In the data rows, the value 128 means zero.
Some points, one per row:
array([116, 158,  77, 123, 140, 134, 136,  76, 133, 142, 129, 166,  98, 168,  92, 116])
array([158, 127, 134, 148, 108,  81, 101, 171, 163, 108, 138,  87, 150, 133, 132, 142])
array([122, 131, 120, 129, 124, 104, 144, 172, 145, 131, 116, 128, 113, 116, 140, 148])
array([138,  76, 174, 153, 186, 159,  97, 155, 137, 170,  91, 102, 109, 102, 122, 142])
array([123, 125, 196, 178, 146, 143,  84, 212, 165, 149,  68,  59, 130, 108, 149, 122])
array([127, 158,  86, 131, 101, 133,  91,  71, 179, 110, 148, 106, 128, 156, 163,  99])
array([118, 174,  78, 129, 127, 181, 115,  28,  72, 101, 137, 158, 169, 110,  53,  88])
array([146, 164, 202, 122, 147, 150, 102, 150, 138, 170, 137, 177,  99, 104, 144, 168])
array([ 94, 120, 128, 150,  93, 137, 144, 123, 116, 145, 147, 112, 171, 142, 135, 164])
array([144,  84, 135,  97, 151, 163, 118, 133, 128,  94, 121, 105, 138, 113, 114, 150])
array([127, 102, 183,  97, 170, 159, 123, 218, 187, 116, 149, 127,  56, 124, 155,  70])
array([178,  81, 151,  78, 132, 163, 128, 171, 108, 130,  62, 148,  59, 136, 164, 165])
array([155,  66, 165, 185, 158, 105, 132, 167, 182, 103, 134, 100, 169, 147, 155, 167])
array([117, 124, 113, 117, 130, 101, 133, 166, 115, 130, 101, 106, 116, 155, 174, 149])
array([130, 157,  92, 107, 142, 168, 135, 100, 107, 166, 113, 161, 145, 132, 127,  94])
array([134, 113, 172, 127, 119, 124, 100, 172, 143, 147, 165,  97, 152, 169, 119, 150])
array([108, 134, 210, 157, 151,  73,  82, 225, 155, 106,  82,  72, 142, 118, 143, 121])
array([167, 111, 197, 154, 128,  97,  96, 162, 143,  77,  97,  78, 126, 150, 127, 128])
array([142, 130, 192, 140, 100, 142, 123, 198, 179, 185, 162, 185, 144, 168, 168, 127])
array([ 78, 185,  86, 168, 104,  67, 119,  96, 203, 182, 183, 133, 201, 174, 132,  85])
array([124, 168, 136, 131, 149, 149, 140,  66, 120, 140, 138, 162, 162, 146,  91, 113])
array([122,  94, 114, 122, 116, 147, 148, 170, 165, 125, 114, 156, 121, 140, 179, 145])
array([132, 146, 158, 145, 122, 157, 139, 107, 145, 106, 179, 158, 125, 131,  88, 103])
array([141, 109, 163,  73, 131, 149,  96, 121, 133, 177,  88, 201,  97, 104,  82, 143])
array([104, 150,  97, 121, 136,  77, 141,  76,  66, 120, 158, 110, 160, 157,  68, 120])
array([ 95, 195,  75, 128,  70, 103, 141,  48, 183, 120, 151, 110, 202, 179, 106, 105])
array([171,  79, 160, 149, 120,  98, 118, 190, 167,  92, 115,  92, 108, 142, 129, 139])
Then 24 other points, each followed by its number:
array([135, 153, 104,  92, 132, 161, 118, 156, 120, 126, 108, 181, 126, 127,  96, 124]) 0
array([115, 152,  96, 119, 167, 161, 132,  89, 179, 160, 169, 178, 139, 169, 102, 133]) 1
array([130, 121, 150, 108, 102, 121, 108, 142, 130,  95,  88, 148, 116, 139, 151, 154]) 2
array([104, 106, 119, 120, 114, 128, 135, 122,  94, 138,  72, 123,  80, 137, 113, 150]) 3
array([148, 124, 112, 119, 142, 129, 135, 164, 112,  85, 121,  84, 159, 127,  92, 130]) 4
array([ 67, 193, 108, 109, 110,  63, 146, 135, 131, 154, 125,  81, 200, 161, 110, 102]) 5
array([ 81, 119, 106, 154,  97, 125, 159, 123,  98, 162, 118,  97, 121, 120, 172, 122]) 6
array([119, 121, 131, 130, 166, 111, 150, 153,  93, 143, 107,  44, 158, 136, 163,  50]) 7
array([ 87, 132, 157, 121, 108,  99, 135, 156, 140, 159, 151, 135, 152, 102, 175, 140]) 8
array([104, 181,  94, 105, 128,  68, 154,  79,  90, 173, 161, 103, 134, 108, 106, 108]) 9
array([154,  75, 145, 133, 160, 183, 125, 128,  91,  24,  83, 129, 126, 104,  99, 114]) 10
array([175, 113, 152, 147, 159, 119, 162, 103, 138, 112, 159, 201, 107, 111,  97, 157]) 11
array([134, 110,  51, 118, 116, 163, 130,  47,  65,  80,  93, 112, 122, 132,  66,  98]) 12
array([163, 152, 128, 152, 120, 159, 142, 139, 190, 117, 128, 135, 129, 163,  65,  91]) 13
array([143, 100, 171, 106, 146, 165, 132, 211, 175, 150,  77, 168,  49,  61, 183, 192]) 14
array([157,  57, 127, 180, 172, 145, 137, 142, 129,  77,  87, 105, 134, 117, 131, 148]) 15
array([144, 208, 211, 114, 115, 167, 128, 193, 231, 196, 169, 173, 116,  94, 132, 108]) 16
array([136, 184, 162, 171,  85, 146, 174,  71, 137, 109, 174,  98, 142, 143,  87, 116]) 17
array([124, 110,  76, 154, 123, 142, 118,  49,  90,  88, 119, 104, 118, 146, 154, 129]) 18
array([114, 113, 149, 146, 105, 125, 140, 156, 147, 126, 134, 113, 124, 162, 148, 141]) 19
array([122, 141, 135, 158, 127, 121, 117,  93, 184, 139, 137, 101, 120, 118, 112,  92]) 20
array([113,  95, 139, 154, 163, 100, 125, 129, 123, 133,  58, 108, 143, 126, 161, 143]) 21
array([139, 110, 111, 133, 117, 119, 116, 144, 111, 122, 121, 106, 136, 146, 140, 150]) 22
array([170,  75, 181, 129, 181, 150, 125, 203, 105,  93, 129, 134,  60,  70, 161, 222]) 23
Which of these numbered points is nearest to each point below, looking only along the 4 directions in which the first points spread most? Its number follows each.
array([136, 141,  80,  97, 128, 147, 186,  83, 128, 110, 132, 206,  89, 142,  58, 115]) > 0
array([110, 107, 122,  68, 127,  83, 109, 121, 194, 202, 116, 160, 100, 134, 164, 159]) > 8
array([116, 170, 223, 109,  68, 159,  79, 155, 190, 211, 223, 218,  83, 144, 157, 137]) > 16
array([116,  85, 132, 102,  92, 119,  96, 135,  89, 150, 103, 136,  69, 129, 181, 149]) > 2
array([141, 142,  68, 146, 106, 106, 122, 127,  65,  79, 117, 102, 157, 152,  99, 102]) > 18
array([130, 151, 195, 142, 147, 195, 155, 184, 202, 177, 170, 206, 137,  89, 150, 144]) > 16
array([105, 129, 107, 107, 126, 117, 152,  71,  92, 143, 170, 136, 160, 119, 133, 101]) > 9
array([ 69, 182,  94,  72,  88,  92, 135, 109,  81, 241, 178, 210, 156, 116, 132, 141]) > 1
array([ 97, 136, 120, 102,  94, 127, 117, 108, 125,  91, 152, 132, 111, 128, 162, 109]) > 6
array([140,  70,  53, 111, 158, 119, 166,  63,  75,  57,  76, 139, 134, 137,  69,  97]) > 12
array([166,  77,  57,  76, 129, 110, 160, 103,  79, 104,  66,  93, 129, 152, 164, 117]) > 18
array([117,  94, 135, 125, 120, 194, 128,  90, 116,  69, 108, 153, 113, 140,  98, 127]) > 3
